In the data rows, the value 128 means zero.
Here are some points, each followed by its number:
95 130 124 139 137 128 143 124 121 131 116 147 97 151 124 101 120 154 108 94 133 88 155 120 110 151 103 106 163 140 66 136 139 157 148 131 171 88 153 113 154 87 138 93 99 112 92 142 0
153 121 131 133 133 123 119 133 121 123 156 112 139 140 129 105 139 109 128 148 143 132 137 122 109 116 141 106 129 120 106 116 110 118 140 142 141 141 149 121 151 104 146 129 116 123 112 122 1
116 77 130 139 145 163 98 166 111 152 194 182 123 135 166 160 125 108 84 162 154 89 101 96 141 128 142 109 156 97 74 119 85 181 148 217 101 94 168 161 139 105 88 115 54 115 82 119 2
161 156 126 151 153 137 140 131 126 137 131 131 148 142 114 116 114 123 120 125 145 153 139 150 126 129 134 115 135 119 153 112 123 111 116 117 107 135 117 134 164 100 150 131 129 110 119 116 3
132 88 146 131 145 121 100 100 111 102 103 119 113 78 132 142 152 109 185 138 128 140 106 122 73 140 189 157 93 142 149 122 127 67 158 179 87 152 98 145 65 182 88 116 151 185 184 112 4
130 123 128 138 96 150 140 124 151 108 91 124 137 127 157 151 160 122 139 142 122 122 120 120 140 115 118 147 126 115 145 119 142 115 143 119 126 153 109 166 138 156 116 131 122 136 139 135 5
165 135 129 119 120 122 126 117 119 155 155 124 113 131 111 104 133 134 127 111 132 124 136 110 99 121 121 134 138 145 122 135 102 110 138 116 136 128 139 124 160 112 134 119 119 129 145 136 6
137 192 160 68 41 120 125 114 170 136 211 195 128 127 98 140 130 122 161 146 211 94 147 63 182 68 68 152 174 149 129 132 140 134 79 81 121 100 139 72 129 29 109 169 61 118 122 168 7
143 138 75 76 109 134 77 102 150 133 103 97 175 152 64 70 154 172 102 106 155 125 191 93 97 155 71 38 189 105 177 165 113 125 102 123 220 119 124 28 178 91 195 142 132 66 159 113 8
190 160 94 157 147 117 126 46 154 130 84 85 181 148 55 70 128 140 118 167 152 201 169 161 26 150 93 110 175 121 201 169 179 48 150 130 175 190 114 121 196 149 179 184 142 123 141 111 9
116 115 144 123 128 121 123 134 114 131 133 135 119 111 136 137 133 134 132 117 125 128 129 120 131 126 138 131 119 128 132 136 139 152 132 130 106 131 130 112 104 129 114 118 120 137 127 124 10
176 158 121 72 141 107 35 104 135 138 178 129 97 153 106 72 113 141 122 102 135 115 176 98 80 140 141 103 181 130 154 167 98 132 115 136 148 94 105 74 135 118 176 127 162 143 102 127 11
130 57 79 116 149 128 116 132 118 117 125 84 86 101 126 113 144 115 117 143 62 91 114 111 122 158 120 149 105 100 141 133 82 94 152 163 119 146 100 148 104 144 101 97 168 139 146 127 12
179 114 125 105 110 115 138 110 137 150 177 119 117 111 138 132 157 110 122 110 111 118 134 106 131 126 137 141 133 126 136 140 91 101 134 126 142 152 126 95 120 111 117 122 148 150 128 104 13
124 113 136 144 82 121 153 90 193 128 56 121 144 81 137 136 157 139 167 161 161 155 139 111 131 104 179 111 107 116 168 133 180 61 121 100 89 185 103 109 149 153 116 172 123 128 174 115 14
90 145 120 87 115 152 68 158 131 62 176 186 155 168 95 125 59 137 65 146 112 79 124 145 124 83 168 153 173 115 23 139 167 229 61 137 153 29 73 152 79 169 162 115 108 96 77 184 15
103 165 125 129 114 138 96 133 180 90 166 170 159 144 133 176 105 104 104 158 141 133 128 136 116 106 153 113 172 99 131 146 174 152 123 154 78 109 93 160 90 180 124 157 113 105 71 126 16
172 169 106 135 90 164 138 142 151 110 199 174 151 166 133 193 100 161 59 114 167 164 167 123 187 78 40 15 167 70 202 119 140 166 160 105 87 145 182 73 183 33 103 151 70 164 38 39 17
132 130 123 136 139 135 140 131 128 129 139 125 133 134 131 129 126 121 121 140 135 135 129 136 123 125 108 129 135 119 117 116 122 137 129 125 129 123 122 133 144 128 134 133 135 117 113 129 18
140 193 43 9 163 135 0 44 155 104 135 148 27 255 0 49 118 117 53 90 120 54 132 112 52 170 238 67 200 238 82 179 94 117 168 171 214 0 102 136 101 205 170 22 197 226 147 215 19
119 119 157 147 134 98 140 114 86 114 100 112 118 78 148 123 120 151 178 148 135 188 117 160 112 116 140 148 68 151 155 105 164 99 110 135 112 153 139 127 145 147 124 142 96 124 175 119 20
91 216 160 133 140 102 86 121 156 128 115 137 83 147 95 253 138 163 93 39 89 121 191 149 186 103 165 158 115 175 168 73 223 150 192 60 92 116 129 131 86 155 106 101 160 188 113 35 21
140 146 132 128 160 144 138 121 146 151 177 134 86 146 125 128 122 98 112 109 132 82 89 93 120 96 124 125 168 118 67 118 76 120 161 152 153 75 137 159 128 155 107 104 121 114 123 134 22
183 166 135 148 105 127 64 88 145 100 105 65 125 180 91 77 147 123 109 151 152 142 159 123 11 143 113 85 167 144 139 122 91 100 160 159 182 136 125 124 160 111 158 153 82 132 138 170 23
187 175 109 117 130 106 147 118 185 168 80 94 151 160 75 97 139 137 116 108 116 161 150 127 116 111 129 90 179 148 169 149 148 120 103 64 164 132 110 112 151 138 191 152 180 138 121 124 24
120 144 139 132 131 141 136 156 118 127 164 168 120 149 142 174 102 136 119 115 142 115 127 124 152 98 101 133 133 140 101 95 130 160 136 126 95 111 136 129 136 93 134 141 100 134 93 103 25
50 125 144 117 123 150 98 137 150 87 154 170 127 137 184 166 107 64 127 155 175 66 67 135 88 141 186 172 143 103 30 192 149 182 128 205 89 81 85 215 128 186 113 125 107 94 87 171 26
127 150 119 110 100 111 125 107 128 129 124 137 130 145 113 112 131 147 139 138 160 128 148 129 127 113 112 136 151 142 133 126 132 134 98 99 142 112 111 115 134 92 163 129 112 111 121 144 27
107 135 150 119 106 90 134 137 121 124 119 126 104 108 116 132 154 144 170 117 145 149 128 135 117 140 162 155 111 171 124 140 136 123 118 102 112 142 123 109 103 129 137 122 134 157 147 119 28
216 193 73 104 63 85 95 125 98 94 198 127 105 219 127 81 90 169 84 92 83 117 218 78 220 107 45 96 145 155 155 136 78 71 136 46 172 123 200 79 155 75 154 103 136 186 124 97 29
108 115 178 120 139 94 140 135 120 163 101 155 134 82 139 121 146 139 185 155 156 150 100 125 120 145 169 139 122 152 158 132 173 127 101 131 78 156 139 127 107 123 131 126 124 117 130 128 30
152 124 120 114 136 119 135 128 152 155 121 129 112 117 143 121 160 128 130 132 112 79 120 105 122 133 140 96 140 118 107 139 120 126 151 145 154 128 152 134 136 123 124 113 131 122 139 152 31
85 134 159 153 86 157 174 110 145 131 138 171 135 125 144 178 123 139 136 119 157 136 110 166 173 85 98 140 113 121 122 119 116 141 102 90 76 136 109 161 142 149 102 110 119 116 97 105 32
130 145 130 135 154 118 143 127 94 133 95 131 114 145 113 105 116 141 155 125 157 161 144 149 113 130 94 113 119 153 107 98 144 145 126 111 133 144 148 118 157 97 155 145 109 110 117 133 33
139 121 109 117 158 122 102 137 121 113 151 123 107 136 132 131 126 128 105 118 93 117 134 130 128 138 155 121 123 119 121 136 106 143 118 155 140 102 134 133 93 128 133 113 146 139 126 124 34
113 116 155 155 125 125 113 145 122 122 134 158 116 106 150 160 116 117 139 125 133 138 101 123 138 117 164 123 118 123 130 136 139 139 132 152 92 124 130 122 110 134 121 141 104 144 128 109 35
184 131 96 103 93 147 125 125 134 143 116 92 124 114 104 94 143 142 105 113 117 123 183 105 120 132 40 105 146 120 156 125 90 88 143 88 187 159 160 114 184 82 138 127 140 133 146 99 36
112 128 121 132 136 118 92 157 115 78 232 138 140 126 121 204 77 95 84 153 97 154 133 143 115 99 152 146 83 122 90 142 145 177 136 142 57 49 102 155 38 165 145 150 142 143 113 70 37
126 121 107 106 118 125 154 157 100 69 119 143 112 104 137 160 147 137 126 117 114 106 101 130 141 127 148 153 99 153 90 152 143 154 125 155 137 98 105 126 101 144 124 150 163 121 117 117 38
209 126 126 151 69 96 235 103 184 204 0 95 168 69 106 69 234 170 165 135 156 188 157 83 217 129 101 141 132 134 207 110 173 58 101 17 164 231 169 90 190 87 121 168 168 103 196 84 39
73 137 169 117 186 125 80 123 103 66 129 171 116 171 107 158 88 112 150 143 173 170 111 190 57 145 209 144 111 173 89 139 202 132 110 186 83 55 83 178 62 195 175 126 101 126 122 149 40
100 70 135 137 164 115 108 145 71 82 129 79 105 73 158 140 130 129 118 85 58 155 123 152 124 154 160 188 54 126 176 147 119 106 136 149 120 161 82 162 54 195 107 124 172 149 196 94 41
108 137 111 102 142 129 100 132 81 89 120 141 110 120 120 139 116 152 119 111 108 91 136 149 142 124 110 132 85 114 114 136 129 166 95 151 117 107 95 113 89 146 114 112 131 121 120 107 42
128 83 134 73 154 106 44 108 61 141 159 81 160 109 142 156 119 113 126 143 107 157 125 133 59 164 150 128 132 165 113 141 110 103 160 194 107 128 141 82 91 151 124 122 102 109 115 121 43
126 149 126 134 108 116 166 120 107 143 106 116 111 120 125 92 146 144 147 109 124 134 114 130 134 109 116 160 109 165 99 123 95 130 126 88 156 117 127 127 152 100 140 104 136 115 161 130 44
73 123 178 117 201 133 106 147 109 106 111 130 106 159 137 170 36 97 126 136 163 144 139 193 68 157 191 126 114 120 114 131 192 174 136 184 80 123 95 182 69 219 118 121 98 133 111 149 45
178 139 132 135 106 101 160 120 143 209 167 123 109 85 137 83 174 110 168 136 151 136 78 107 101 122 139 201 126 166 157 153 87 78 146 105 106 142 130 119 137 109 88 106 141 168 208 154 46
136 127 137 127 136 122 144 121 148 140 128 121 113 127 121 138 131 138 144 119 127 127 119 125 131 123 124 141 123 134 126 130 130 123 134 121 126 140 123 129 133 134 116 123 130 140 131 114 47
99 132 139 128 107 116 97 158 112 92 114 209 132 138 169 181 114 157 109 74 112 117 121 138 200 103 123 118 87 111 108 91 158 155 122 132 119 88 131 140 85 134 91 124 87 124 124 99 48
128 103 124 126 156 117 129 127 104 122 119 126 112 113 152 103 121 137 110 132 124 143 120 155 92 141 146 128 117 130 124 107 129 106 138 148 109 134 111 134 134 156 118 123 119 140 105 117 49
54 95 180 169 203 98 136 132 89 139 171 133 128 94 143 184 86 107 167 143 132 202 66 174 99 168 123 182 56 183 117 104 153 119 166 189 57 130 63 151 143 227 97 142 121 161 116 135 50
140 72 129 70 99 73 96 90 146 120 101 99 71 62 122 158 176 160 144 100 55 92 127 112 124 170 199 168 98 149 180 159 119 85 142 150 165 167 155 100 87 144 90 108 161 158 229 125 51
127 118 88 111 154 133 76 106 147 120 179 110 123 159 114 131 109 88 105 130 115 113 126 98 52 120 141 127 135 109 114 141 81 108 200 189 136 104 150 147 110 159 131 106 106 139 118 148 52
153 178 159 125 100 133 109 111 116 155 227 154 168 145 104 168 84 116 108 138 197 190 157 136 96 64 94 136 98 161 139 127 143 129 120 123 61 126 120 80 139 88 145 178 67 127 82 129 53
80 112 126 115 66 110 151 81 138 95 38 162 116 112 138 135 201 186 162 130 131 111 142 136 129 158 164 131 115 150 141 145 184 151 139 119 138 184 180 80 142 100 116 122 52 132 143 187 54
120 98 97 124 110 112 129 130 87 62 119 95 97 91 147 157 146 169 102 88 73 121 158 127 185 137 93 144 79 103 154 138 136 157 97 78 164 136 107 120 84 145 103 126 152 131 133 82 55
145 75 118 165 151 140 194 161 142 141 74 119 134 109 140 143 129 136 131 135 78 136 99 119 154 148 121 143 114 83 131 95 149 111 106 132 128 145 93 135 138 163 87 124 157 97 115 99 56
141 117 142 148 146 154 140 131 136 139 140 127 159 127 108 88 113 103 145 166 150 165 125 157 91 98 127 141 114 150 117 117 135 104 105 124 122 140 97 143 142 154 167 166 142 90 125 153 57
189 168 125 118 91 163 167 103 214 163 104 104 125 184 84 101 115 98 135 90 153 132 101 134 126 99 117 108 188 140 86 95 107 80 170 107 125 149 113 191 203 144 108 130 134 121 98 126 58
167 167 114 127 108 103 130 129 132 162 113 118 152 176 116 105 119 120 139 124 147 148 147 121 133 113 85 148 123 140 130 120 140 106 101 57 162 114 122 120 173 76 155 145 138 122 128 123 59
154 126 80 155 154 143 168 183 126 100 114 119 114 139 133 97 152 123 132 90 39 49 106 135 128 179 125 126 143 80 96 112 118 150 114 125 193 111 155 151 133 96 150 68 185 145 116 103 60
77 100 139 124 183 131 110 144 161 104 92 136 110 140 141 144 87 112 131 138 133 100 123 158 110 168 183 100 161 106 87 150 165 173 152 164 135 90 126 145 100 181 128 98 104 118 95 163 61
Which five points above are nearest to each new point by angle, seen from the average point of the numbered points? Their numbers follow each, nearest first.
133 185 126 105 93 148 83 116 169 92 149 137 116 163 113 121 139 111 133 104 104 70 140 112 133 118 173 153 134 144 107 136 142 133 148 124 117 97 124 179 93 142 99 102 122 148 146 129 ~ 19 15 26 21 22
126 99 124 114 166 107 105 109 136 117 101 96 120 117 125 103 163 146 140 107 92 114 131 119 99 175 168 114 126 134 122 133 128 103 150 155 147 146 144 129 128 147 125 115 143 161 172 133 ~ 51 12 4 31 41
104 136 172 88 90 109 146 116 166 139 175 192 115 81 152 163 140 138 174 141 166 116 99 98 149 112 121 160 155 145 120 174 136 176 126 115 84 108 126 140 116 97 89 131 75 131 97 130 ~ 7 32 10 25 35
127 146 121 127 116 133 121 139 118 122 159 131 152 158 129 128 113 108 111 141 150 151 142 133 104 101 110 122 128 123 130 117 115 139 117 145 117 118 125 134 140 126 144 155 112 133 108 132 ~ 53 18 1 25 17
169 133 127 113 149 113 134 135 132 145 115 82 91 130 123 89 118 121 118 94 71 90 137 98 162 152 139 122 118 124 120 149 126 123 119 108 163 98 130 127 115 125 144 120 172 135 151 112 ~ 60 34 31 12 55
117 121 139 117 141 111 122 111 127 126 121 117 119 92 133 135 133 122 155 131 120 143 133 118 86 135 149 140 112 124 157 139 133 111 134 164 91 156 128 135 100 151 112 125 138 153 150 139 ~ 4 41 51 30 20
162 169 106 160 135 141 113 113 162 105 113 96 123 162 80 113 106 136 103 90 101 128 180 135 110 108 123 114 126 145 126 107 148 126 161 70 139 122 116 162 133 148 160 137 135 139 160 126 ~ 24 58 9 23 21
153 143 137 99 132 117 113 111 126 134 150 102 119 135 104 111 124 130 131 110 132 125 151 117 123 139 126 112 144 143 136 136 110 133 123 130 139 105 135 100 121 116 146 137 154 124 131 139 ~ 11 8 6 24 29
130 98 112 107 96 121 136 180 144 96 113 139 152 109 153 140 165 159 132 122 92 97 149 105 180 146 133 111 141 84 107 150 109 208 134 95 159 120 166 107 104 82 113 77 131 127 127 108 ~ 60 55 10 31 48
82 127 108 113 137 140 103 144 122 69 121 125 116 181 100 128 111 134 99 118 148 124 158 161 102 150 122 109 116 145 96 155 140 174 95 147 159 78 119 127 90 142 164 125 117 117 80 152 ~ 15 61 40 42 0
94 117 133 137 124 135 107 120 145 112 156 166 139 127 131 202 98 116 140 162 153 139 128 142 114 121 152 110 139 129 139 142 144 142 156 164 71 139 111 160 87 165 114 122 100 143 122 125 ~ 16 45 35 37 26
118 106 129 118 121 117 111 117 125 141 131 118 123 110 130 135 147 137 143 108 116 125 127 116 119 136 146 126 112 137 136 137 119 123 127 131 133 137 134 126 105 136 112 118 141 136 153 126 ~ 51 41 4 12 10
77 97 131 163 127 116 134 104 119 82 78 110 143 93 127 155 138 150 151 135 110 123 139 160 136 135 160 170 109 125 131 142 158 130 121 110 130 133 92 170 101 185 110 120 129 118 156 126 ~ 41 5 4 20 55
127 136 128 123 133 130 127 130 130 130 125 133 119 129 121 144 119 139 124 109 124 127 142 134 137 125 131 124 120 134 132 122 134 135 139 124 122 125 133 127 126 131 122 126 124 137 133 114 ~ 21 48 25 17 55
34 207 133 80 63 170 63 164 57 91 219 202 91 200 102 143 88 143 65 111 238 53 248 113 176 48 52 114 174 160 42 79 104 251 118 165 142 39 149 81 160 30 138 130 0 112 74 133 ~ 25 7 0 15 2
105 111 122 135 135 135 136 133 121 116 107 135 130 125 131 130 127 147 132 136 129 130 131 141 128 135 124 123 127 133 117 139 142 138 109 126 141 134 126 125 124 123 129 132 123 111 128 140 ~ 54 33 56 0 61
138 134 111 111 134 136 79 92 130 138 130 102 153 162 91 105 143 113 134 141 150 112 161 97 74 140 117 93 152 137 135 125 113 105 153 159 148 124 125 126 151 134 149 147 95 135 154 137 ~ 23 8 9 52 11
108 125 135 141 123 127 139 142 153 154 110 134 143 135 149 144 136 116 123 154 166 160 134 118 112 174 143 112 150 105 149 120 146 156 135 158 104 178 141 112 141 126 139 130 139 109 127 121 ~ 30 14 3 18 39
85 71 136 144 140 147 143 130 96 102 92 137 137 96 157 160 115 131 145 169 140 169 100 156 122 150 141 128 96 125 129 121 157 140 128 159 99 140 124 142 111 158 117 132 122 106 104 136 ~ 50 20 45 35 49
158 144 144 140 145 126 161 113 143 152 147 119 118 124 114 108 120 114 130 124 136 138 118 146 122 112 118 160 148 138 121 133 138 107 121 127 107 117 111 163 127 142 126 159 142 136 131 138 ~ 57 58 46 47 18
129 142 109 136 132 123 108 137 96 105 137 121 121 147 122 139 119 139 107 113 111 148 166 134 121 138 114 108 112 126 139 115 117 140 127 129 135 120 141 116 121 113 151 134 119 129 125 99 ~ 29 17 55 34 33
138 116 133 126 134 131 112 122 127 136 101 108 115 118 134 111 143 132 126 129 109 122 128 129 108 150 153 131 127 125 136 137 121 117 146 138 139 141 141 125 122 142 126 121 131 139 149 137 ~ 51 12 4 31 41
122 123 128 128 118 125 161 136 131 145 98 138 126 106 127 128 145 135 142 128 113 116 100 122 155 136 135 146 120 121 126 136 124 132 119 109 139 120 116 129 126 135 112 111 162 121 129 132 ~ 56 44 47 39 60
137 148 162 109 85 96 138 84 182 129 164 105 122 101 100 111 173 102 159 129 128 107 114 77 154 82 181 226 162 154 110 169 118 111 113 79 112 142 93 148 99 137 102 146 147 167 153 189 ~ 46 28 7 13 47
169 101 136 104 119 125 95 114 134 172 163 86 137 105 127 128 132 109 122 148 133 120 101 95 123 134 114 105 140 102 158 130 68 67 162 158 150 156 149 110 132 110 111 132 146 128 144 112 ~ 13 36 1 6 12
170 162 146 122 142 102 157 120 161 192 139 130 96 101 101 138 137 138 163 90 100 151 69 107 122 128 99 151 123 172 138 151 128 109 156 93 106 159 143 147 138 124 85 113 146 143 141 93 ~ 47 46 39 6 13
213 129 93 142 152 159 152 106 122 201 124 76 124 161 128 38 179 95 121 113 120 99 96 99 106 125 72 125 181 129 111 122 32 53 174 96 197 148 141 155 208 120 130 104 140 102 145 156 ~ 6 36 58 31 22
130 124 113 114 130 124 114 139 122 126 138 143 145 144 117 115 138 124 122 137 130 126 137 125 113 138 115 103 143 108 128 134 118 145 117 130 137 119 145 117 125 112 139 122 117 117 113 136 ~ 8 1 0 2 18
167 148 121 138 115 125 143 118 154 142 97 114 123 148 89 103 133 126 126 120 130 154 150 141 117 130 122 95 161 143 151 137 139 117 126 86 163 130 108 116 149 121 161 151 147 116 111 119 ~ 24 9 59 8 39
116 109 131 149 135 135 152 130 135 151 108 125 147 97 134 106 121 94 129 158 151 136 87 115 131 149 123 133 157 120 125 144 121 92 139 156 109 145 95 114 130 149 114 132 137 120 132 137 ~ 56 57 14 46 30
128 144 139 136 123 127 123 117 104 109 105 119 159 121 134 123 124 124 131 141 130 148 129 124 112 131 133 128 111 114 137 143 137 125 122 121 109 132 116 124 116 127 135 153 117 120 142 130 ~ 20 14 57 30 9
149 117 128 113 133 98 122 125 131 147 137 111 101 102 131 137 153 144 144 102 92 114 132 111 130 141 123 136 110 152 148 121 117 104 155 123 143 144 110 124 122 135 95 114 147 158 153 100 ~ 51 13 47 12 41
115 117 144 115 154 125 106 113 114 115 140 102 122 113 125 152 114 134 134 117 124 160 124 141 93 134 126 140 97 151 132 121 138 116 147 149 99 133 110 130 106 168 122 146 129 165 136 118 ~ 50 4 41 43 45
139 128 116 116 133 124 129 137 131 132 128 113 118 136 111 109 138 132 122 112 91 114 135 111 141 138 136 121 126 112 135 129 121 128 123 124 141 112 134 124 127 129 131 115 155 131 141 115 ~ 60 34 12 31 55
138 107 124 137 126 153 165 139 164 152 81 143 146 121 146 126 151 118 142 148 135 113 107 132 142 158 141 111 169 88 128 136 138 133 125 128 142 150 133 127 154 128 120 121 116 97 111 129 ~ 56 31 5 39 18
139 123 118 123 110 119 135 122 137 122 116 110 122 106 120 143 152 164 130 111 129 136 134 118 153 116 104 122 145 139 158 137 121 119 129 110 138 163 139 110 120 120 113 119 138 137 136 128 ~ 39 36 55 47 51
151 145 121 125 111 134 122 130 132 135 145 137 127 139 128 152 120 132 111 135 140 144 143 128 141 109 100 103 128 118 137 120 134 141 135 116 124 140 131 115 141 114 131 137 107 129 109 106 ~ 17 53 25 29 7
128 112 116 133 111 136 141 124 137 127 112 132 158 108 139 131 146 141 141 137 124 142 139 122 132 130 108 122 135 127 148 119 121 119 126 120 105 149 136 135 127 112 113 131 105 123 149 120 ~ 39 5 14 54 56
82 162 146 184 88 187 202 153 175 130 199 200 145 121 168 180 113 118 193 129 159 138 111 143 203 80 97 167 141 114 107 89 153 162 90 98 79 131 100 185 134 159 95 148 114 94 85 105 ~ 32 25 16 18 48
122 138 147 121 124 139 152 129 152 148 158 160 114 119 137 123 136 100 146 126 168 118 101 119 113 89 135 161 130 156 77 112 116 121 143 116 119 118 108 176 150 132 118 128 109 128 133 175 ~ 22 26 46 58 32
134 130 120 123 111 119 138 120 110 154 120 120 126 105 128 108 166 138 146 140 129 157 118 115 121 146 121 142 122 123 144 133 118 114 116 117 121 158 140 110 150 101 134 133 141 127 154 135 ~ 39 46 44 36 30
137 151 145 110 115 114 116 118 125 141 177 132 104 137 116 138 121 132 144 114 131 152 134 130 135 105 127 150 116 149 140 129 120 136 121 100 121 106 112 116 113 117 148 132 140 134 119 121 ~ 53 7 27 59 28
146 181 118 118 109 112 90 120 127 128 180 142 101 175 107 171 91 146 92 80 97 126 179 118 134 83 130 159 106 187 132 127 106 141 143 123 107 95 131 143 93 137 133 130 113 200 149 87 ~ 21 29 37 25 53
105 104 117 140 143 122 143 138 128 101 99 112 139 103 140 149 124 139 135 128 125 125 123 163 123 127 134 153 100 123 135 136 151 128 120 129 112 156 100 159 96 175 107 118 142 132 141 138 ~ 41 56 4 5 50
95 115 134 126 112 124 142 118 126 106 79 139 122 96 128 124 175 159 167 122 159 138 148 139 140 141 150 149 127 140 135 145 159 115 124 109 136 150 160 97 131 113 135 121 110 130 166 140 ~ 54 28 39 14 30
147 141 153 121 130 105 96 136 95 105 187 111 109 125 111 156 125 113 85 114 80 155 152 133 114 112 164 158 85 139 152 128 107 134 109 143 104 108 123 137 75 158 135 141 148 165 139 100 ~ 37 41 34 21 55
124 105 124 140 144 113 123 131 106 112 123 103 116 103 139 132 126 135 115 113 100 136 130 129 125 142 143 145 96 134 133 126 129 123 135 139 128 132 118 137 106 149 112 122 139 149 146 113 ~ 41 12 4 55 51
133 133 115 110 114 130 147 123 160 124 104 100 156 102 131 123 166 164 148 116 137 123 142 95 149 133 108 100 130 116 149 149 136 113 135 108 145 177 122 124 133 104 111 145 105 157 155 95 ~ 39 14 36 47 5
126 146 123 123 113 120 114 120 121 118 157 135 130 143 129 148 112 122 118 124 138 120 140 133 122 111 129 138 131 134 122 129 127 132 129 133 120 118 134 121 122 125 129 130 110 133 120 138 ~ 53 25 7 15 37
134 96 142 97 124 91 105 104 132 119 137 103 95 74 136 140 186 137 167 103 77 95 121 86 139 150 168 156 92 149 154 151 93 133 111 132 143 138 140 132 87 143 103 106 149 152 188 149 ~ 51 41 12 4 13
121 150 91 127 137 139 120 145 137 113 120 136 123 156 108 130 116 110 118 127 137 122 133 148 117 117 158 121 131 119 108 127 138 145 111 123 146 102 133 156 125 127 143 104 125 140 110 126 ~ 15 61 60 19 34
100 131 98 143 102 113 120 135 113 99 114 136 135 149 133 137 116 121 115 131 141 124 148 127 116 121 143 120 128 115 122 136 143 157 113 132 127 135 132 137 133 127 140 134 102 112 132 132 ~ 15 54 26 16 48
150 114 101 124 147 119 123 139 107 134 118 101 137 139 120 98 129 137 121 130 118 144 131 130 113 142 105 123 117 117 134 125 117 111 127 136 155 143 136 118 138 114 134 130 151 115 126 132 ~ 36 8 1 9 12
117 142 111 121 120 135 147 137 138 149 113 134 124 121 141 141 133 145 135 105 155 141 151 137 179 104 64 90 144 136 139 88 135 140 142 104 113 155 148 101 166 84 105 129 91 117 142 94 ~ 17 33 25 39 36
167 122 119 126 115 124 131 119 125 136 123 105 136 142 125 115 142 133 121 120 118 135 136 119 122 123 92 109 133 124 161 121 103 108 145 111 151 136 136 117 146 110 133 134 121 126 134 108 ~ 36 29 39 8 59
144 112 89 142 165 123 149 141 133 133 102 123 100 123 140 103 124 135 105 98 89 108 114 133 141 153 138 104 133 92 122 120 107 149 124 127 160 109 147 130 131 131 132 108 145 105 111 119 ~ 60 34 56 31 0
158 146 119 137 150 140 151 146 133 167 136 137 105 141 126 99 131 127 118 124 108 114 122 107 133 132 140 132 140 117 124 117 97 138 128 123 160 107 151 141 159 100 130 91 143 130 128 138 ~ 60 31 6 22 44
102 130 137 139 113 138 132 132 116 102 114 154 130 131 122 139 119 132 128 123 135 125 121 142 131 124 136 130 120 133 123 127 140 130 119 117 118 125 137 151 130 122 125 132 119 123 124 129 ~ 32 48 35 25 54
138 138 111 148 141 144 138 128 137 131 61 110 120 132 124 122 121 151 120 129 120 142 134 138 128 145 126 94 128 131 120 122 141 133 121 117 138 122 135 132 139 121 149 143 129 127 118 137 ~ 33 24 39 3 56
181 85 158 125 146 45 138 61 165 161 132 83 86 25 101 158 151 180 152 77 35 106 95 100 157 134 101 151 101 167 196 166 87 16 165 75 166 168 116 113 114 130 58 83 185 193 215 84 ~ 51 47 13 46 12
127 133 128 125 126 136 126 129 149 158 105 137 158 145 150 149 129 126 114 161 140 144 135 114 146 139 134 78 159 110 146 147 154 147 120 126 111 132 133 102 137 108 148 132 105 120 127 98 ~ 17 8 3 14 39
128 110 107 137 106 139 157 111 144 143 109 133 146 99 124 153 137 164 150 123 139 136 123 127 162 132 95 130 122 127 150 127 134 124 136 88 142 153 135 110 126 129 118 128 123 131 149 100 ~ 39 47 14 5 55
137 121 121 110 100 131 133 134 131 160 130 142 136 119 127 120 141 128 142 139 145 132 131 112 139 138 127 123 116 120 146 138 137 136 111 120 120 133 135 114 123 129 141 122 139 125 127 129 ~ 39 30 7 14 46
103 112 137 123 135 136 113 154 123 91 193 118 149 133 161 197 72 81 105 138 126 130 134 129 137 126 99 111 130 137 149 119 149 157 140 142 85 97 117 140 87 150 110 132 100 159 71 123 ~ 37 16 25 45 2
132 149 132 128 139 134 133 118 102 145 97 131 114 142 127 100 114 154 136 131 157 167 124 146 122 130 105 124 98 161 123 108 152 118 119 120 126 129 144 92 157 99 156 142 118 125 128 126 ~ 33 59 20 3 44
143 108 126 123 117 128 107 106 124 138 119 96 144 99 127 124 148 126 130 157 119 139 124 95 108 134 143 112 127 114 165 132 119 103 134 151 144 170 146 100 124 127 112 130 112 150 155 125 ~ 51 14 4 13 39
138 134 116 119 131 122 138 126 144 137 111 127 110 129 120 118 147 130 142 102 118 98 112 115 134 125 122 118 138 130 107 138 119 133 137 121 155 122 143 122 130 125 130 100 130 131 139 132 ~ 31 60 44 0 22
193 83 200 92 127 121 135 80 123 215 207 88 133 46 95 76 177 184 124 134 162 112 107 24 120 127 29 152 147 199 181 135 40 50 172 182 159 188 147 28 193 43 122 103 114 156 141 131 ~ 6 13 46 36 39
123 135 124 127 104 131 140 129 141 136 110 158 145 119 139 136 139 135 126 144 142 141 121 117 133 127 132 77 149 102 144 145 141 137 102 145 124 146 159 124 145 128 135 129 124 132 112 125 ~ 17 14 54 39 30
117 120 127 121 142 130 112 127 120 123 123 124 128 129 129 135 124 126 118 126 122 133 120 133 121 140 137 121 131 123 131 126 132 142 134 141 131 120 127 123 123 130 125 121 131 129 119 129 ~ 61 34 43 45 2
154 127 125 126 126 116 115 121 122 117 117 118 123 130 102 93 112 149 109 127 127 120 155 109 124 141 103 98 131 133 148 136 118 129 109 107 148 108 129 100 139 110 159 147 138 117 117 127 ~ 8 36 11 29 24
146 137 140 122 113 116 149 96 140 172 156 119 111 101 124 123 170 121 159 122 130 132 94 85 112 117 126 159 130 155 131 123 97 99 152 119 130 143 133 145 144 128 116 123 134 135 159 145 ~ 46 6 47 13 44
